Questions about the table below. Indices start at 1.
1) The entry at row 1, column 2?
2) The entry just right of the centre entry?
3) The top-right entry?
4) The bottom-left entry?
5) The entry at row 3, column 2?
6) The bottom entry of the column that holds the smallest entry?
7) The entry in row 3 and column 1?
8) The entry in row 1 and column 3?
[[124 131 128 120 126 101 126 124 122 135 111 129 134]
 [128 127 138 118 123 130 120 118 109 130 121 133 144]
 [131 127 125 138 131 148 132 134 138 123 143 126 118]
 [131 125 131 132 128 153 128 128 127 122 139 129 128]
 [124 131 123 124 129 100 129 129 131 134 115 127 127]
 [130 128 122 138 133 138 134 136 143 124 140 124 116]
 [127 128 135 120 124 124 122 121 114 131 120 131 138]
 [124 131 125 123 128 101 128 127 128 134 115 127 129]
 [131 125 138 124 123 149 122 121 113 125 132 133 140]
 [128 129 118 138 135 126 136 138 147 126 135 123 112]
 [125 129 131 118 124 109 123 122 117 134 114 131 138]
 [132 125 135 129 125 151 125 124 120 124 137 131 133]
 [128 127 139 118 122 128 120 119 108 130 120 133 143]
 [127 129 119 135 134 123 135 137 145 127 133 123 115]
 [132 126 133 131 127 152 126 127 124 123 139 130 130]]
1) 131
2) 127
3) 134
4) 132
5) 127
6) 152
7) 131
8) 128

[[115 147 122 119 123 131 126 144 124 118 128 149 133 132 123]
 [121 132 139 142 124 129 104 124 120 128 136 140 125 128 134]
 [124 126 142 145 125 128 104 119 122 132 136 134 122 127 136]
 [128 121 142 145 126 128 108 116 124 135 135 127 121 126 137]
 [119 129 153 141 120 136 108 124 127 135 130 126 107 132 141]
 [121 129 150 136 120 136 116 127 129 135 127 123 108 132 139]
 [123 129 137 141 126 128 106 123 121 128 136 138 127 127 133]
 [120 130 149 134 120 136 117 128 130 134 126 123 108 132 138]
 [122 126 150 144 122 133 105 121 125 135 133 127 111 129 140]
 [118 145 120 115 124 131 134 145 126 118 125 144 134 132 122]]
Rows and columns are numbered from 1.
The entry in row 2 and column 1 -> 121
The entry in the bottom-right corner -> 122
The entry directly below the largest entry -> 150
The entry in row 1 and column 2: 147
Find the entry at row 1, column 3.
122
The entry at row 3, column 1 -> 124
The entry in the top-left corner is 115
Find the top-right entry.
123
The entry directly below 106 is 117
The entry just right of the largest entry -> 141
The entry in the bottom-left corner -> 118
Find the entry at row 2, column 2.
132
The entry at row 3, column 2 is 126
The largest entry: 153

a =
[[123 128 117 127 102 118 135 136 122 118 118 125 132 131]
 [125 118 123 138 114 128 138 139 125 117 121 113 144 124]
 [132 125 136 140 135 117 134 130 125 105 127 122 145 134]
 [134 143 121 147 141 130 134 121 123 125 132 143 135 133]
 [136 128 141 121 139 149 128 134 132 122 146 136 134 134]
 [130 130 126 136 113 122 153 124 117 123 124 129 137 137]
 [126 142 131 123 123 145 136 140 139 136 133 144 118 128]
 [125 147 127 136 117 122 131 108 117 127 131 135 136 139]
 [125 135 152 134 132 143 129 127 128 130 127 127 130 109]
 [120 139 124 133 110 137 131 124 135 133 141 129 140 143]]
Counting starts at 1.
The entry in row 3 and column 1 -> 132
Which number is the entry at row 1, column 1? 123
Which number is the entry just right of the smallest entry? 118
Which number is the entry directly above the largest entry? 128
The bottom-right entry -> 143
The entry just left of 153 is 122
Which number is the entry at row 2, column 1? 125
The top entry of the column that holds the largest entry -> 135
The entry at row 3, column 2: 125
The entry in the bottom-left corner is 120
Which number is the entry just left of 109? 130
The entry in the top-right corner is 131
The entry at row 2, column 2: 118
Which number is the entry in row 1 and column 3? 117
The bottom entry of the column that holds the smallest entry: 110

Read these off the array that follows.
1) What is the bottom-right entry?
2) What is the 1st entry in reading order?
3) What is the third entry on the main diagonal?
4) What is the entry just left of the smallest entry?
5) What is the 4th entry from the end, reading row by row?
6) What is the entry just right of the largest entry?
7) What is the second entry from the end, reading row by row?
[[124 131 114 129 121 135 130 120 131 138 130 127 132 118 132 130]
 [113 135 121 128 124 146 142 116 138 148 138 117 141 114 140 123]
 [134 120 134 126 128 127 129 137 128 126 129 135 126 136 127 127]
 [122 123 136 131 128 141 157 124 135 139 150 124 149 125 149 122]
 [118 134 128 137 138 115 138 124 113 106 136 117 138 125 138 129]
 [146 122 120 130 120 133 128 123 137 135 128 142 126 122 126 134]
 [118 138 132 128 135 127 131 121 126 126 130 116 131 123 130 126]
 [136 130 124 137 129 126 151 113 126 121 148 127 146 114 145 133]]
1) 133
2) 124
3) 134
4) 113
5) 146
6) 124
7) 145
